Each named turn below is shown by a few rows before and after it. Which turns, in which order, take the first row of each later pair to the second? The first pair is answered.
turn C:
[-0.975, -0.387, -0.820, 0.681, 0.002, -0.990, -2.042, -1.327] => [-1.074, -0.378, 0.152, -0.218, 0.568, -1.696, -1.497, -1.012]
[2.270, 1.215, -0.561, 0.764, 0.364, 2.341, 0.603, 1.566] => [2.426, 0.475, -1.225, 0.336, -0.200, 1.954, -0.963, 1.901]
[1.497, 1.602, -1.485, -0.021, -0.123, -1.381, -3.239, 0.387] => [1.364, 2.350, 0.014, -1.266, 0.896, -2.356, -1.736, 0.410]
turn K:
[-1.721, -0.685, 3.409, -0.131, 0.049, -1.360, 0.174, -1.358] => [-1.632, 0.176, 2.806, 1.109, 0.762, 0.326, 1.599, -1.683]
[-2.738, -3.217, 2.204, 1.247, -1.413, -1.426, -2.563, -2.126] => [-1.969, 0.609, 0.313, 3.767, 1.744, 2.810, 2.153, -2.321]
[2.182, 0.804, -1.858, -2.855, -1.126, -0.162, -0.220, 3.217] => [0.818, -1.839, -1.084, -0.664, -4.059, -0.016, -1.870, 1.633]
turn H:
[-1.405, -1.587, 0.217, 0.928, -2.874, -0.858, -1.557, -0.915] => [-1.768, 0.980, -2.022, -0.256, 0.635, -1.314, -2.319, -0.716]
[-0.298, 1.279, 1.699, 0.661, 0.891, -0.079, 2.012, -0.642] => [-0.178, -0.988, 1.507, 1.545, -1.797, 0.072, 0.274, -0.973]
[-0.122, 1.349, -1.627, 3.879, 0.161, 2.722, 0.825, -0.905] => [-0.072, 1.154, -1.548, 3.727, -0.230, 2.708, 0.926, -0.781]
turn W:
[-0.008, -0.653, -0.650, 0.441, -1.514, -1.061, -2.715, -0.508] => [1.177, -0.101, -1.889, -0.218, -1.018, -0.281, -2.239, 0.784]
[-1.319, 1.621, 2.825, -1.570, 2.729, -2.972, 2.013, 0.425] => [-3.613, -0.595, 2.713, 1.836, -0.009, -2.422, -0.383, -2.323]
[2.708, 0.590, -1.461, -2.512, -0.963, 0.489, 0.414, 3.557] => [1.149, 0.221, 2.091, -3.519, -0.509, -2.134, 1.163, 2.426]
Now pairs of rows:
(2 to 3 turns a pair)
[1.475, 0.347, 0.166, 0.222, -0.780, 1.770, 2.908, 1.887] => [0.779, -0.221, 0.549, 1.517, -1.529, 2.096, 2.447, 0.773] | W then C
[-2.644, -1.264, -0.137, 0.847, -1.444, 0.556, -1.029, -0.872] => [-1.343, 0.594, 0.237, -2.746, 1.157, -1.304, -0.075, 1.015] | K then W then K
[3.822, -0.369, -1.075, -0.995, -3.246, -0.124, 0.869, 3.723] => [2.572, 0.862, 2.493, -0.735, -1.521, -0.796, 4.233, 2.534] | W then C
[-1.685, -1.827, -2.293, -0.217, -1.366, -1.087, -4.524, -0.893] => [-1.083, 1.153, 2.811, 0.657, 0.960, 1.076, 4.646, -0.627] | H then C then H
[0.566, 1.923, 1.044, 0.574, 1.001, 0.915, 1.474, -1.245] => [0.159, 1.911, -1.223, 0.428, 1.360, 0.546, -1.172, -1.417] | H then H then H
[0.455, -2.189, -1.201, 2.433, -4.319, 1.710, -1.522, -0.096] => [3.229, -0.395, -1.940, -2.148, -1.999, 0.146, -0.846, 3.552] | W then C
[-1.267, -1.061, 1.265, 1.658, -1.692, 1.009, 0.138, -0.195] => [-0.290, 0.334, -2.115, 0.949, -0.190, 1.811, -0.744, 0.881] | W then H
[-1.438, -0.717, 1.795, -0.180, -1.799, -1.704, 0.081, -1.549] => [-1.234, -0.297, -0.650, 1.983, -2.151, 1.243, 0.446, -1.765] | K then C
[0.675, -1.702, 0.948, 0.300, -1.425, 1.034, 2.688, 0.709] => [-0.068, 0.543, -1.534, -2.253, 2.391, -1.038, 0.224, 0.810] | H then H then W
[1.515, -1.998, -1.696, 1.398, -0.670, 4.824, 1.020, -0.657] => [2.815, -2.006, 0.815, -1.011, -0.711, 3.483, 3.116, 1.083] | H then W then H
[-1.748, 0.414, 3.161, 0.761, 0.987, -1.655, 0.539, -2.273] => [-2.303, 0.502, 1.453, 0.807, 1.448, -2.028, -1.392, -2.592] | H then H then C
[1.286, -0.707, 3.735, -0.666, -0.666, -2.317, 1.081, 0.714] => [1.315, 0.684, 2.895, 1.632, 0.260, 0.357, 3.279, 0.192] | K then K
[0.935, -0.907, 3.564, 0.379, 0.475, -0.949, 1.574, 3.378] => [-1.122, -2.099, 0.263, 1.831, -0.496, -1.481, -3.925, 1.356] | W then H
[-0.858, -0.034, -1.856, -2.259, 0.960, -1.920, -3.396, -0.154] => [-2.425, -1.776, 2.705, 0.945, -1.583, -0.712, -0.128, -2.331] | C then H then W
[0.092, -1.921, 2.280, 0.235, -0.788, 0.359, -0.238, -2.034] => [-0.055, -0.036, 1.290, -1.587, 1.885, -0.995, -0.844, -2.075] | H then C then H
[0.171, -0.955, 1.366, -0.501, -0.984, -0.944, -1.114, 0.362] => [0.020, 1.289, -0.676, 1.099, 1.169, 1.251, -0.055, -0.228] | H then K then K
[0.147, -2.383, 1.196, -1.857, -0.172, -1.201, -0.052, -0.116] => [-0.345, -0.914, 1.217, -2.003, 1.671, -1.237, 0.926, -0.350] | H then C
[2.190, -0.879, -2.421, -1.172, -1.454, 1.487, -1.748, 2.153] => [2.679, 0.739, -0.033, -1.527, 0.090, 1.702, 2.185, 2.576] | H then H
[-0.144, 0.086, 0.459, 5.217, -1.015, 4.553, 3.005, -2.077] => [-0.251, -2.231, 0.904, -3.271, -0.872, -4.439, -4.706, 0.054] | H then C then C
[-1.962, -2.678, 1.577, 0.086, -2.600, -1.281, -3.395, -0.885] => [-2.182, -2.580, 0.047, 1.357, -2.592, 0.094, -3.647, -1.250] | C then W
[-0.476, 0.686, -3.309, -1.468, 1.464, -0.702, -1.489, 1.741] => [-1.511, -0.480, -0.564, -2.360, 0.719, -2.798, -1.692, 1.059] | K then C
[-0.859, 0.069, -1.623, 2.640, -1.268, 0.958, -0.828, -1.719] => [-0.836, 0.697, -1.983, -0.725, 0.511, -1.993, -2.649, -0.766] | H then C then C
[-1.739, 0.554, -2.622, 1.061, 1.698, -0.395, -2.593, -1.499] => [-0.326, 1.484, 1.709, 0.097, 2.051, 0.101, 3.480, 0.004] | K then W then H
[-0.471, -1.797, -2.831, -3.243, -0.216, -2.888, -2.726, 4.725] => [-3.459, -3.976, -0.653, 3.507, -3.643, -0.153, -1.814, 0.424] | W then K
[0.219, -1.021, -0.533, 2.226, -2.991, 2.911, -0.263, -0.197] => [-0.076, -0.759, 3.167, -2.565, -1.213, -2.185, 0.081, 0.756] | K then W then K
[1.241, 1.132, 0.519, -1.102, -0.441, -0.692, 0.427, 2.632] => [0.191, 0.396, -1.626, 0.255, -1.105, -0.118, -2.359, 1.417] | H then K then H
[-1.117, -0.011, -0.562, -3.050, 2.117, -3.329, -2.690, 0.339] => [-1.977, 1.310, -1.997, 3.207, 2.359, 2.114, 0.949, -1.933] | K then K
[-2.459, -0.277, 2.562, 2.959, -2.301, 0.895, 1.624, -3.153] => [-0.426, -1.277, 2.929, 1.928, -3.925, 1.673, 2.745, -1.143] | K then H
[0.108, -3.205, -0.955, 1.390, -1.478, 1.960, -0.184, 1.867] => [1.226, -2.727, -0.770, -0.792, -0.845, 1.078, 0.290, 3.439] | W then K
[-0.917, -2.570, 0.595, -2.884, -1.569, -1.908, -3.458, 2.193] => [-3.077, -2.984, 0.374, 0.953, -2.223, -0.332, -3.978, -0.800] | H then K
[-3.100, 1.560, -0.283, 2.410, 2.773, -0.053, -0.155, -3.160] => [-0.615, -0.241, -2.606, 4.112, -0.606, 3.254, -0.229, -1.174] | H then H then W
[0.441, -2.191, -3.414, 1.259, -0.405, 0.387, -2.910, -0.146] => [1.855, 1.112, -2.577, -1.095, 3.106, 0.087, 1.152, 1.784] | K then W
[1.583, -2.014, 0.762, 2.818, 0.221, 2.290, 3.098, 2.192] => [1.422, 0.586, -1.752, -0.986, 4.290, -0.401, 0.696, 2.997] | H then H then W
[1.078, 2.975, -0.509, -2.705, 2.293, -1.073, -0.190, 2.949] => [-0.820, -0.336, 4.330, 1.802, -2.307, 0.434, 1.981, 0.163] | H then W then C
[-0.511, -1.179, 0.329, 2.985, -2.378, 1.514, 1.500, -1.332] => [1.194, -0.257, 0.676, -3.295, -0.239, -2.865, 0.439, 1.711] | K then K
[-0.730, 0.780, 1.168, -0.345, 1.111, -0.569, -1.967, 0.080] => [-0.347, 0.837, 0.275, -0.480, 1.164, -0.231, -2.352, 0.429] | W then W then C
[-2.346, -1.503, 1.472, 2.815, 1.524, 0.265, 0.612, -1.892] => [0.050, 0.218, -2.123, 2.062, 2.710, 2.449, 0.850, 0.367] | C then W then H
[-1.924, -3.416, 2.565, 2.962, -3.147, -0.154, 0.078, -2.449] => [-0.170, -2.214, 0.684, 4.108, -3.066, 2.985, 1.981, -1.579] | K then H
[1.169, -1.923, -1.214, 1.810, -0.068, 0.939, -1.373, -0.760] => [2.072, -2.202, -0.864, 0.071, -0.361, -0.085, -1.849, 0.434] | W then C then K
[-2.108, -1.182, 1.618, 0.577, 0.583, -1.870, -0.025, -1.505] => [-1.738, -0.982, -0.391, 2.545, 0.353, 0.505, 0.193, -1.863] | K then C
[0.376, -0.225, -3.277, 0.885, -0.765, 1.558, -1.971, 0.789] => [-1.294, -0.817, 1.741, -1.926, 0.065, -2.982, -1.383, 0.172] | H then W then K
[0.207, -2.264, -2.137, 0.156, -2.915, -0.437, -3.855, 0.676] => [0.662, -0.452, -4.039, 2.346, -1.405, 2.589, -1.771, 0.392] | K then C then K
[-0.036, 1.670, 1.234, 1.345, 2.321, 0.176, 2.032, -1.029] => [0.451, -0.778, 0.456, -1.340, -0.049, -2.525, -2.922, 0.122] | C then K then K
[0.248, -2.178, 2.816, -0.036, -2.892, -0.903, -0.615, 0.040] => [2.645, -1.160, -0.923, -0.172, -2.449, 1.584, -0.805, 2.061] | W then W
[-2.279, 0.157, 0.248, 2.151, 1.344, 1.879, 0.163, -3.570] => [-0.349, 2.176, 0.743, -0.741, 3.723, 1.065, 2.510, -1.368] | W then W then W
[-3.695, -2.399, 1.470, -2.273, -2.749, -1.720, -3.713, 1.164] => [-1.575, 2.546, -3.987, 0.712, 1.252, 4.763, 0.656, 2.191] | K then K then C
[0.353, -2.520, 0.768, -1.985, -1.322, -0.937, 0.398, -0.178] => [-0.051, -2.644, 0.010, -1.522, -1.590, -0.844, -0.740, -0.667] | C then H
[2.286, 2.177, -2.155, 0.121, 0.635, 1.397, -0.932, 0.655] => [0.134, 0.728, 3.275, 1.103, -0.602, -0.337, 1.184, -1.640] | H then W then W
[0.547, -2.432, 2.495, -0.052, -1.777, -1.456, 0.431, -0.628] => [0.420, -0.364, -3.150, 0.209, 0.601, -0.378, -2.646, -0.832] | W then H
[-0.593, 0.626, 0.801, 1.584, -0.136, 2.946, 2.943, 0.461] => [-0.582, -2.060, 2.388, -1.869, -1.923, -1.426, -0.699, 1.236] | K then K
[-0.140, 1.911, -1.427, -1.806, 2.491, -0.458, -0.333, 0.391] => [0.366, -2.041, 2.310, -0.637, -2.416, -0.486, 0.504, 0.303] | H then H then C
[0.947, -3.595, 0.122, 1.047, -4.435, 0.319, 0.955, 1.032] => [0.147, -1.343, -3.909, -1.980, -0.235, -2.229, -3.154, 1.219] | H then K then C
